Each path below is one point turned by a fixed rotation once a step. After each direction that follows a path, write how fast that rotation turns it, in deg/step (0 if it stays still).
Each turn is a multiple of 5 degrees from 10 to 175, or 0.
Each row of a path follows its step; steps can be skipped.
path 1
step 10: [-35 -21  14   0 -22  18 -10  14  10  12 -16 -31 -24  15 -20 -44   0  24
 -28  19 -21   3 -22 -16  21  -3  15 -14   9  13  -1  -7  23  -9  27 -60
 -48 -23  12  19  15 -29  -2  18  -5   2   6   9 -28   4 -26  -3  33   7
  11 -11  -7  18  16 -17  21]
step 13: [ -9  30  -8 -23  26  26  35  -1  21   1  -5  19   1   4  -2   6 -12  23
  13   5 -10 -12  10 -17   8  22 -19  45  -8 -20  31  13   2  11  -7 -30
  -7 -43 -30 -13  16  -1  24  15 -21   0   9  47  22  -9 -19  -2  18  -5
  29  21  44 -13  29   8  12]
step 15: [ -5   5 -29  13  -4   4   4 -21  40 -34 -13 -33   0 -15   8 -14 -20   9
 -17  10  18 -12 -23  -6   6 -16 -21 -14  23   4  -9 -14 -19 -29  28  25
  -4  33 -30 -22 -28 -33  31   6  14  16  -2  29  17  21  38 -21  -1  15
  -1 -23  -1 -30 -26 -26   8]
step 16: [-22 -18   4   5   2 -15   6  -4  32  45 -20  11   2 -40  34  -6  -6  14
 -17   7  31 -30 -25  -6  28  14 -30 -16  13   8  -8  22  34 -17 -15 -15
 -19 -21   9   2  -7  16 -43  30 -22  -6 -11  26 -10 -23  10 -17  19 -41
 -25 -16  14  -4   6  20  -7]
step 17: [-12 -23  -7  12  -2 -31  -9  -2  -1   1 -10   0   1   7  -5  -3 -11 -14
   4   5 -36  23  43 -22   0  -9 -49  41  -3  -4 -30   7  42  10   6  12
  28   0 -27  -2  37  35 -17 -27 -35  -7 -11  26  14 -20   1  28   9  19
  12 -27   3 -15 -17  -2  33]
step 18: [ 18 -26 -26  24 -36  26 -26  -3  30 -15   0  50   9  37   1 -10  -1   9
 -23  22  -1  44  -3  13 -14  23   0   5  10 -38   2   7  -2 -10 -14  16
 -28  11 -14  15   9   2  39  43  30 -22  -7   7 -18 -27   6  -2 -10  17
 -20  -4  -9   7  13  -8  25]
step 19: [-26  26  20   6  17  -2  -3 -13   5  12  27   7  19  -5  -9  -8  -4  13
 -17  23   3   4   4  30  26  19 -25  19  22  10 -11 -22   2 -27  25 -28
 -46 -46  22   1 -22 -43  22  -9  10 -10  10   8  36  21 -29 -10  34   1
   5 -16 -28   6  -9   2  39]
step 24: [ 23 -28 -28   5   6  23 -28 -30  35 -23 -28 -23   7  26 -13 -23 -10 -30
   2   6  26   5   8  10   4  19 -24 -41  17   5   6 -27  -4 -42  18  11
 -17  20  -3 -11 -27  13   7   0 -34  43 -20  17   7 -19 -23 -28 -11   2
 -20  27   8   0   3  -2   3]
Directions:
[  7  -2   1  -6   1   1  -8  -6  -3   1   0   4   3   8  -6  -4   0   5
  -9   6   0   1   6  -5  -3  12   5   8   1   6  -6   9   4   3  -1 -10
  -9  -1  -1   4   3  -6   1  -6   2  -3  -1 -10   7   1   6   2  -7  -6
   3  -2  -4   4  -2  -2   0] => 45
[  3 -12  12  -3  -6  -1  -2  -1  -6   3  -3   1  -9  -3  -1   1   4   4
  -1 -11   4   5   0   5   8   2  -4   3   8  -1  -4  -8  -2   0   9  -2
   3   3  13  -2   6   0   5  -2  -1  -6  -3   1   1   9   1   6   6  -7
   0  -4  -3   0   6   0   0] => 160
[  3  -7   0   0   4   4  -1   9   1   1   5  -7 -12   5  -4  -4  -5   9
  -4   1   3   0   5   0   0   2  -3   2 -12   4   5   3   3   3  -1   3
   3  -8   4   0  -4   2  -5   0 -15   6  -3   4   5   5  -5   0  -8   0
 -10  -4   5  -4   6   8   2] => 100
[  1 -12  -9 -11   2   8  -1  -1   7   3   3   5  -2  -1   5   6  -5  -4
  -2   4   1  -9   2   5  -2  -5   1   5  -2  -6  -3  -5  -2   3   5  -1
   8   1  -7  -5   4  -5   0  -7  -2   1  13   4   8   1   1  -1   5  -3
  -5   9  -9   5  -3   1   0] => 175
[ 3  0  0  7  4 -2  1 12  7  2 -2  8  3  8 -3  6  2 -2  0 -1  7  2 -3 -1
 -2 -3  5 12 -4 -6  0 -7  2  4  4  0 -4 -1  2  6  0 -2  4 -8  1 -2 -1 -2
  0 -4  8  0  6 14  2 -2 10  6 13  0  1] => 80
[-2  6 -1  1 -3  3  0  0 -6  2 -2 -8 -1 -1  1  0  7  4 -7  3 -5  0  0 11
  0 -6  3 -1 -9 -9  1 -1  3 -3  4 -3 -9  6  1 -3  5 -8  7 -1  0 -6  6 -2
 -7  2  3 -7 -8  5 -3  4 -5 -8  5  3 15] => 85
[  5  -5  -3  -4   4   2   4   7   2   1  10   1   3  -5   1 -10   0  -2
   7   3 -12   3   0  -7  -4   3   1  -6   2   2   6  -6   6  -6  14   0
  -2  -2   7   0   0   1  -3 -12  -2  -3   0  -4   0  -1   0  -8   3   2
   6  -8  -3  -8  -5  -4   2] => 160
